128 stands for zero in the data rows.
How far apart are the two rows of each pair, measured in a hidden way? 0 means very close, and 20 very far. Two or three weighted sums of its numbers give each row a place; it is the straight-line distance between the places.
[99, 95, 157, 167, 103, 168, 167, 155, 85, 85, 77, 121, 87]
[87, 90, 123, 155, 154, 178, 162, 157, 92, 85, 80, 99, 79] 3
[87, 95, 92, 148, 164, 173, 169, 145, 123, 87, 89, 85, 77]
[102, 104, 116, 160, 145, 159, 171, 138, 106, 80, 87, 104, 84] 2
[99, 109, 143, 162, 145, 156, 179, 169, 104, 85, 89, 138, 84]
[80, 90, 97, 97, 167, 166, 176, 169, 106, 90, 96, 85, 82] 8
[97, 97, 118, 148, 174, 130, 174, 152, 118, 97, 106, 89, 99]
[87, 99, 155, 150, 137, 166, 169, 174, 149, 90, 82, 114, 96] 10
[99, 92, 114, 123, 164, 176, 162, 174, 147, 97, 87, 87, 103]
[85, 95, 106, 128, 154, 168, 174, 162, 152, 109, 87, 80, 84] 6
[104, 95, 104, 114, 167, 173, 164, 176, 142, 135, 113, 85, 96]
[107, 124, 109, 104, 167, 173, 174, 167, 161, 142, 113, 85, 94] 7
[133, 112, 131, 145, 145, 178, 154, 176, 161, 116, 94, 99, 128]
[114, 150, 111, 126, 164, 166, 169, 169, 133, 147, 92, 82, 149] 6
[124, 121, 87, 77, 171, 176, 169, 160, 152, 170, 130, 92, 142]
[138, 146, 135, 153, 113, 163, 176, 169, 156, 118, 123, 131, 149] 9
[114, 107, 82, 89, 174, 173, 174, 157, 147, 161, 168, 87, 152]
[165, 148, 152, 153, 125, 159, 147, 172, 149, 144, 113, 160, 161] 13
[126, 136, 97, 92, 171, 168, 159, 135, 171, 142, 161, 140, 164]
[155, 129, 116, 97, 154, 151, 152, 162, 168, 139, 149, 145, 149] 4
[172, 165, 157, 148, 96, 149, 167, 157, 125, 123, 115, 172, 164]
[175, 136, 104, 128, 142, 154, 157, 126, 125, 130, 147, 148, 171] 6
[165, 160, 160, 157, 99, 113, 159, 167, 142, 120, 118, 167, 164]
[167, 112, 133, 123, 91, 105, 145, 133, 149, 144, 156, 165, 173] 5
[170, 136, 150, 136, 87, 122, 140, 143, 123, 109, 149, 172, 171]
[170, 112, 111, 106, 99, 91, 111, 123, 125, 109, 163, 167, 169] 4
[155, 114, 126, 109, 87, 81, 103, 113, 116, 137, 159, 170, 152]
[114, 129, 87, 97, 111, 103, 89, 109, 109, 151, 173, 145, 176] 16
[165, 109, 99, 99, 106, 100, 89, 111, 140, 123, 166, 167, 142]
[126, 90, 97, 94, 89, 100, 111, 126, 118, 151, 168, 155, 147] 10
[119, 85, 89, 89, 108, 86, 89, 99, 118, 173, 168, 123, 128]
[129, 107, 94, 104, 91, 93, 77, 128, 144, 158, 173, 167, 156] 9
[114, 99, 116, 136, 82, 81, 91, 140, 147, 161, 154, 174, 137]
[114, 87, 99, 97, 96, 96, 103, 126, 161, 156, 166, 128, 128] 4
[112, 99, 167, 174, 87, 81, 130, 162, 149, 161, 142, 177, 137]
[85, 95, 77, 80, 152, 134, 120, 147, 171, 170, 173, 133, 106] 10
[87, 85, 114, 106, 116, 103, 154, 157, 171, 156, 163, 153, 89]
[87, 92, 80, 80, 157, 151, 171, 174, 171, 173, 175, 106, 84] 4
[95, 87, 126, 128, 101, 149, 171, 179, 171, 165, 161, 174, 106]
[87, 97, 80, 87, 164, 161, 171, 152, 171, 168, 175, 116, 108] 2
[82, 99, 101, 102, 108, 166, 174, 176, 166, 168, 156, 133, 87]
[97, 99, 155, 143, 103, 149, 174, 179, 171, 156, 149, 165, 101] 4
[85, 80, 80, 85, 157, 168, 176, 155, 159, 163, 163, 99, 84]
[97, 82, 87, 114, 135, 168, 145, 172, 178, 168, 159, 119, 84] 1
[82, 99, 99, 109, 150, 154, 176, 172, 173, 163, 173, 102, 79]
[92, 90, 121, 148, 123, 154, 154, 164, 178, 163, 139, 106, 99] 8
[102, 82, 109, 121, 123, 149, 174, 164, 171, 165, 127, 104, 101]
[87, 119, 133, 148, 113, 137, 164, 179, 171, 163, 154, 143, 87] 12
[82, 80, 123, 140, 99, 108, 154, 167, 166, 135, 139, 99, 84]
[92, 104, 135, 145, 103, 117, 167, 174, 140, 149, 113, 116, 77] 5
[85, 97, 97, 126, 140, 122, 159, 174, 168, 147, 125, 92, 87]
[114, 90, 106, 128, 120, 154, 106, 157, 140, 154, 161, 99, 87] 11
[87, 87, 87, 116, 145, 100, 135, 162, 156, 137, 99, 85, 87]
[92, 97, 104, 99, 140, 113, 118, 155, 161, 125, 118, 89, 82] 9
[97, 116, 126, 145, 99, 105, 130, 155, 135, 154, 92, 109, 84]
[87, 107, 121, 114, 133, 134, 137, 128, 137, 149, 118, 85, 94] 6
[90, 141, 101, 121, 130, 96, 108, 121, 123, 158, 147, 104, 103]
[155, 148, 169, 170, 101, 108, 84, 145, 99, 111, 94, 153, 87] 8
[131, 160, 172, 172, 111, 115, 101, 143, 130, 139, 115, 155, 99]
[124, 126, 150, 123, 123, 108, 94, 94, 137, 120, 101, 111, 108] 7
[109, 153, 131, 131, 164, 130, 82, 84, 114, 151, 135, 92, 128]
[95, 148, 89, 99, 176, 151, 89, 84, 128, 149, 161, 87, 123] 8
[158, 172, 174, 162, 125, 113, 86, 96, 85, 111, 123, 153, 147]
[109, 148, 131, 128, 167, 149, 99, 84, 88, 113, 120, 104, 159] 9
[102, 146, 82, 89, 176, 161, 82, 82, 92, 130, 139, 85, 101]
[129, 163, 121, 150, 154, 132, 99, 82, 90, 120, 123, 111, 140] 11
[143, 177, 140, 148, 162, 144, 82, 104, 104, 106, 101, 121, 132]
[141, 146, 140, 148, 169, 176, 123, 87, 80, 99, 137, 89, 164] 6
[99, 136, 143, 165, 164, 166, 125, 82, 88, 92, 92, 126, 94]
[87, 124, 135, 143, 162, 168, 108, 87, 83, 90, 118, 82, 106] 14
[97, 146, 160, 162, 157, 168, 123, 87, 90, 80, 101, 89, 99]
[99, 102, 143, 138, 162, 171, 154, 87, 85, 94, 104, 97, 79] 8
[90, 85, 152, 170, 157, 156, 130, 101, 83, 80, 80, 102, 79]
[97, 97, 157, 179, 169, 168, 169, 89, 88, 83, 80, 87, 89] 10
[131, 180, 174, 177, 152, 110, 123, 99, 85, 85, 80, 116, 103]
[109, 167, 109, 116, 169, 171, 137, 89, 116, 104, 104, 80, 99] 7
[150, 180, 172, 165, 130, 139, 133, 111, 99, 90, 87, 150, 91]
[155, 180, 160, 160, 154, 146, 150, 94, 80, 97, 82, 97, 111] 6
[158, 177, 172, 165, 89, 120, 113, 87, 83, 80, 96, 133, 128]
[177, 170, 177, 170, 96, 127, 150, 118, 90, 99, 84, 140, 142] 8
[160, 170, 118, 126, 137, 142, 142, 89, 83, 85, 87, 82, 91]
[146, 148, 101, 87, 140, 127, 135, 101, 90, 92, 89, 85, 140] 11
[146, 165, 111, 111, 103, 125, 147, 84, 88, 104, 108, 94, 115]
[158, 133, 97, 92, 116, 149, 123, 104, 88, 90, 94, 82, 120] 6
[146, 150, 99, 80, 137, 156, 142, 101, 88, 111, 94, 87, 132]
[160, 109, 106, 126, 89, 110, 135, 116, 88, 80, 82, 116, 164] 4
[102, 87, 77, 80, 140, 120, 106, 82, 99, 92, 99, 80, 149]
[133, 121, 97, 97, 99, 88, 125, 126, 102, 104, 87, 109, 140] 7
[175, 109, 143, 128, 79, 86, 111, 116, 114, 78, 80, 136, 132]
[92, 82, 84, 80, 128, 96, 89, 87, 92, 90, 96, 82, 113] 19
[124, 92, 92, 89, 99, 108, 128, 94, 83, 80, 82, 94, 152]
[131, 129, 143, 121, 77, 81, 150, 121, 80, 83, 82, 148, 115] 4
[109, 95, 97, 89, 87, 103, 91, 101, 92, 80, 82, 92, 115]
[95, 90, 82, 92, 96, 105, 123, 96, 83, 92, 99, 102, 106] 2
[102, 82, 77, 87, 116, 86, 128, 92, 83, 83, 106, 97, 108]
[92, 80, 89, 80, 113, 113, 96, 99, 116, 90, 84, 94, 111] 3
[99, 97, 92, 82, 89, 103, 137, 94, 109, 85, 96, 104, 115]
[121, 116, 145, 126, 87, 86, 125, 121, 92, 85, 87, 170, 142] 7
[114, 82, 89, 97, 101, 81, 142, 121, 90, 85, 89, 138, 128]
[136, 97, 97, 99, 84, 96, 137, 99, 97, 99, 96, 109, 125] 9
[109, 102, 104, 99, 89, 103, 116, 138, 102, 94, 94, 126, 140]
[150, 95, 148, 160, 82, 86, 140, 155, 80, 87, 82, 167, 135] 13
[80, 90, 77, 77, 169, 125, 133, 111, 106, 106, 144, 85, 103]
[136, 102, 101, 126, 84, 76, 152, 128, 104, 90, 104, 165, 144] 18
[136, 90, 104, 106, 82, 98, 135, 121, 95, 92, 118, 136, 140]
[160, 138, 162, 155, 82, 79, 157, 150, 99, 90, 111, 174, 169] 3
[116, 82, 84, 82, 103, 88, 171, 123, 111, 104, 127, 114, 123]
[155, 133, 155, 131, 87, 79, 135, 174, 92, 92, 106, 174, 169] 12
[163, 131, 99, 92, 99, 84, 125, 160, 111, 139, 135, 121, 173]
[129, 129, 87, 89, 111, 110, 137, 138, 147, 128, 151, 109, 128] 10
[97, 102, 80, 80, 137, 108, 116, 150, 147, 147, 163, 111, 164]
[112, 112, 106, 99, 113, 86, 113, 167, 137, 139, 154, 150, 149] 1
[146, 121, 128, 128, 87, 81, 140, 174, 154, 147, 135, 162, 132]
[129, 124, 138, 111, 91, 76, 108, 169, 166, 125, 149, 172, 154] 15
[160, 131, 148, 155, 91, 79, 103, 174, 161, 163, 151, 172, 156]
[155, 150, 106, 104, 116, 98, 103, 147, 166, 158, 161, 160, 149] 3
[155, 121, 131, 155, 118, 93, 125, 150, 152, 147, 135, 143, 166]
[150, 129, 133, 167, 94, 81, 133, 162, 166, 170, 173, 160, 171] 4
[131, 119, 101, 104, 164, 100, 99, 172, 163, 151, 173, 121, 149]
[165, 131, 157, 165, 108, 88, 79, 150, 173, 168, 166, 172, 171] 14
[150, 136, 114, 133, 130, 93, 123, 135, 159, 170, 173, 153, 169]
[163, 138, 174, 167, 120, 91, 89, 167, 173, 165, 163, 167, 176] 6
[141, 141, 135, 148, 137, 108, 108, 172, 168, 177, 161, 165, 169]
[136, 133, 150, 157, 140, 115, 82, 162, 168, 163, 173, 170, 156] 6
[138, 104, 128, 148, 159, 110, 106, 162, 178, 175, 161, 150, 156]
[155, 129, 160, 167, 133, 117, 106, 155, 159, 170, 173, 172, 154] 3
[167, 143, 172, 167, 113, 96, 125, 147, 171, 163, 156, 170, 171]
[143, 146, 111, 128, 167, 161, 111, 140, 159, 173, 171, 138, 144] 11
[116, 143, 114, 104, 169, 156, 106, 113, 173, 175, 178, 150, 176]
[177, 129, 179, 174, 118, 120, 106, 123, 156, 161, 159, 172, 171] 17
[172, 148, 172, 174, 154, 142, 113, 138, 161, 161, 166, 153, 156]
[167, 160, 169, 177, 125, 134, 128, 160, 173, 154, 159, 174, 166] 4
[143, 99, 169, 172, 145, 146, 140, 116, 161, 156, 163, 162, 178]
[92, 92, 82, 77, 174, 173, 152, 82, 175, 177, 173, 82, 144] 5
[131, 112, 155, 167, 154, 156, 113, 126, 161, 168, 175, 160, 166]
[136, 150, 165, 157, 164, 154, 116, 111, 166, 154, 154, 174, 118] 11
[102, 121, 148, 155, 169, 166, 135, 152, 163, 158, 175, 143, 140]
[82, 95, 82, 87, 179, 163, 128, 92, 163, 175, 175, 77, 94] 12
[102, 143, 167, 179, 154, 171, 133, 138, 116, 170, 156, 165, 123]
[114, 155, 177, 174, 154, 161, 120, 109, 142, 154, 151, 145, 120] 11
[114, 143, 157, 153, 169, 149, 142, 157, 168, 163, 163, 119, 96]
[92, 121, 135, 136, 174, 171, 125, 106, 133, 163, 159, 104, 91] 3
[124, 160, 169, 165, 150, 154, 120, 106, 109, 163, 135, 131, 94]
[129, 167, 177, 167, 120, 156, 133, 128, 116, 106, 111, 165, 87] 10
[114, 172, 172, 170, 142, 146, 142, 92, 116, 130, 99, 111, 87]
[80, 141, 121, 116, 174, 173, 130, 84, 111, 154, 139, 87, 94] 17
[116, 175, 167, 160, 135, 171, 125, 113, 123, 99, 96, 92, 79]
[116, 170, 148, 160, 167, 168, 140, 99, 88, 128, 92, 85, 79] 11
[148, 172, 111, 109, 162, 103, 91, 92, 88, 104, 111, 85, 113]
[126, 158, 92, 82, 167, 115, 82, 82, 83, 101, 125, 77, 113] 10
[163, 172, 162, 162, 94, 84, 86, 92, 83, 83, 84, 123, 106]
[148, 172, 148, 148, 118, 88, 84, 92, 80, 92, 82, 104, 132] 6
[121, 167, 145, 121, 130, 110, 82, 77, 88, 94, 96, 82, 103]
[138, 160, 172, 143, 120, 93, 82, 82, 97, 92, 89, 94, 120] 6
[99, 167, 133, 116, 135, 96, 82, 84, 85, 94, 104, 99, 101]
[116, 172, 152, 157, 128, 110, 94, 89, 92, 101, 82, 114, 111] 11
[97, 170, 133, 136, 116, 100, 86, 94, 88, 101, 101, 92, 111]
[143, 167, 172, 162, 89, 81, 86, 99, 78, 83, 106, 119, 103] 7
[138, 141, 167, 165, 128, 122, 79, 80, 85, 97, 96, 148, 152]
[153, 133, 165, 162, 128, 91, 86, 80, 97, 78, 108, 126, 142] 6
[121, 153, 133, 140, 167, 100, 91, 94, 102, 101, 139, 104, 142]
[146, 148, 169, 160, 116, 134, 84, 106, 121, 118, 94, 114, 166] 10
